[[137 126 129 107 128 131 142 128 128 128 119 120 140 128 131 141]
 [104 128 129 122 123 105 143 126 126 128 130 129 143 122 124 145]
 [128 128 128 125 127 128 132 128 126 128 130 130 131 127 127 132]
 [125 127 127 140 128 124 121 127 130 130 127 126 123 128 129 122]]
=>
[[122 129 128 123 126 127 130 130 127 121 124 128 140 127 127 125]
 [132 127 127 131 130 130 128 126 128 132 128 127 125 128 128 128]
 [145 124 122 143 129 130 128 126 126 143 105 123 122 129 128 104]
 [141 131 128 140 120 119 128 128 128 142 131 128 107 129 126 137]]

[[140 129]
 [105 126]
 [140 136]
 [104 125]
 [107 122]
 [153 134]
 [142 129]
 [139 126]
 [143 131]
 [135 126]]
=>
[[126 135]
 [131 143]
 [126 139]
 [129 142]
 [134 153]
 [122 107]
 [125 104]
 [136 140]
 [126 105]
 [129 140]]

[[129 130 127 129 128]
 [129 127 129 129 128]
 [127 127 128 128 128]
 [128 128 129 127 128]
 [124 115 141 129 137]
 [128 129 127 130 129]
 [128 126 128 127 127]
 [128 127 128 128 128]
 [127 127 128 127 128]
 [134 145 106 129 114]
 [130 130 127 128 126]
 [128 127 127 130 129]]
=>
[[129 130 127 127 128]
 [126 128 127 130 130]
 [114 129 106 145 134]
 [128 127 128 127 127]
 [128 128 128 127 128]
 [127 127 128 126 128]
 [129 130 127 129 128]
 [137 129 141 115 124]
 [128 127 129 128 128]
 [128 128 128 127 127]
 [128 129 129 127 129]
 [128 129 127 130 129]]

[[106 130 122 148 142 120 121 126]
 [135 118 128 133 122 123 129 125]
 [127 125 112 137 122 129 128 122]
 [128 137 133 115 130 135 128 133]
 [133 129 123 123 122 133 129 128]
 [123 122 133 136 134 119 125 128]]
=>
[[128 125 119 134 136 133 122 123]
 [128 129 133 122 123 123 129 133]
 [133 128 135 130 115 133 137 128]
 [122 128 129 122 137 112 125 127]
 [125 129 123 122 133 128 118 135]
 [126 121 120 142 148 122 130 106]]

[[126 157 137 129 127 134 151 117]
 [122 137 137 118 130 130 119 117]
 [130 146 133 124 127 136 130 110]
 [135 136 124 130 120 121 116 128]
 [135 138 131 126 122 129 118 119]
 [132 132 131 121 122 128 115 119]
 [127 151 128 128 130 131 145 120]
 [134 129 122 122 126 127 109 123]
 [119 157 137 119 130 136 151 109]
 [132 145 132 126 125 129 128 120]
 [131 134 115 130 124 125 123 128]
 [127 134 115 130 128 122 122 128]]
=>
[[128 122 122 128 130 115 134 127]
 [128 123 125 124 130 115 134 131]
 [120 128 129 125 126 132 145 132]
 [109 151 136 130 119 137 157 119]
 [123 109 127 126 122 122 129 134]
 [120 145 131 130 128 128 151 127]
 [119 115 128 122 121 131 132 132]
 [119 118 129 122 126 131 138 135]
 [128 116 121 120 130 124 136 135]
 [110 130 136 127 124 133 146 130]
 [117 119 130 130 118 137 137 122]
 [117 151 134 127 129 137 157 126]]

[[143 115 131 126 112 134 136 109 139 122]
 [116 152 144 114 138 108 135 112 144 152]
 [145 106 112 143 133 139 151 125 106 125]]
=>
[[125 106 125 151 139 133 143 112 106 145]
 [152 144 112 135 108 138 114 144 152 116]
 [122 139 109 136 134 112 126 131 115 143]]

[[131 127 149 135 121 127 107 135 136 120 133 147 121 136]
 [151 133 121 123 136 122 128 140 130 136 126 108 144 122]
 [145 143 123 110 139 124 126 134 128 132 124 109 140 122]
 [136 110 116 138 134 116 140 136 107 127 129 118 127 134]]
=>
[[134 127 118 129 127 107 136 140 116 134 138 116 110 136]
 [122 140 109 124 132 128 134 126 124 139 110 123 143 145]
 [122 144 108 126 136 130 140 128 122 136 123 121 133 151]
 [136 121 147 133 120 136 135 107 127 121 135 149 127 131]]
---
[[112 148 147 134 140 124 157 127 107 132 112 120 144 143]
 [130 126 126 128 127 128 125 128 130 128 129 129 127 127]
 [114 146 145 133 138 125 153 127 110 131 114 121 142 141]]
=>
[[114 146 145 133 138 125 153 127 110 131 114 121 142 141]
 [130 126 126 128 127 128 125 128 130 128 129 129 127 127]
 [112 148 147 134 140 124 157 127 107 132 112 120 144 143]]

[[128 125 118 118 124 122 137]
 [120 134 124 128 146 149 110]
 [127 127 130 125 128 127 127]
 [156 117 132 137 125 116 139]
 [126 125 146 137 107 120 130]
 [128 124 114 116 123 120 140]
 [127 127 128 127 127 127 128]
 [130 152 114 132 125 130 131]
 [121 134 127 132 145 150 113]
 [129 128 127 129 128 128 128]
 [127 126 146 137 106 118 131]
 [121 134 124 131 146 149 112]]
=>
[[121 134 124 131 146 149 112]
 [127 126 146 137 106 118 131]
 [129 128 127 129 128 128 128]
 [121 134 127 132 145 150 113]
 [130 152 114 132 125 130 131]
 [127 127 128 127 127 127 128]
 [128 124 114 116 123 120 140]
 [126 125 146 137 107 120 130]
 [156 117 132 137 125 116 139]
 [127 127 130 125 128 127 127]
 [120 134 124 128 146 149 110]
 [128 125 118 118 124 122 137]]

[[153 130 114 134]
 [151 150 109 117]
 [139 146 125 122]
 [136 155 150 102]]
=>
[[136 155 150 102]
 [139 146 125 122]
 [151 150 109 117]
 [153 130 114 134]]

[[133 114 128 138 130 125 136 118]
 [138 121 120 117 116 147 140 120]
 [121 142 122 103 110 128 108 152]
 [134 125 124 109 111 135 126 134]
 [121 119 130 138 127  98 110 140]
 [118 130 123 130 122 105 105 146]
 [142 118 132 130 133 152 155 104]
 [129 141 125 125 133 150 140 120]]
=>
[[129 141 125 125 133 150 140 120]
 [142 118 132 130 133 152 155 104]
 [118 130 123 130 122 105 105 146]
 [121 119 130 138 127  98 110 140]
 [134 125 124 109 111 135 126 134]
 [121 142 122 103 110 128 108 152]
 [138 121 120 117 116 147 140 120]
 [133 114 128 138 130 125 136 118]]

[[124 122 123 126 124 138 115 130 131 134 131 110]
 [135 133 122 122 123 125 149 137 130 130 126 119]
 [123 128 128 130 135 126 105 132 129 120 129 112]]
=>
[[123 128 128 130 135 126 105 132 129 120 129 112]
 [135 133 122 122 123 125 149 137 130 130 126 119]
 [124 122 123 126 124 138 115 130 131 134 131 110]]

[[150 126 126 135 122 126 129 125 129]
 [132 131 129 133 134 128 138 116 124]
 [150 126 126 134 123 125 129 125 129]
 [122 134 131 132 141 129 143 111 121]]
=>
[[122 134 131 132 141 129 143 111 121]
 [150 126 126 134 123 125 129 125 129]
 [132 131 129 133 134 128 138 116 124]
 [150 126 126 135 122 126 129 125 129]]
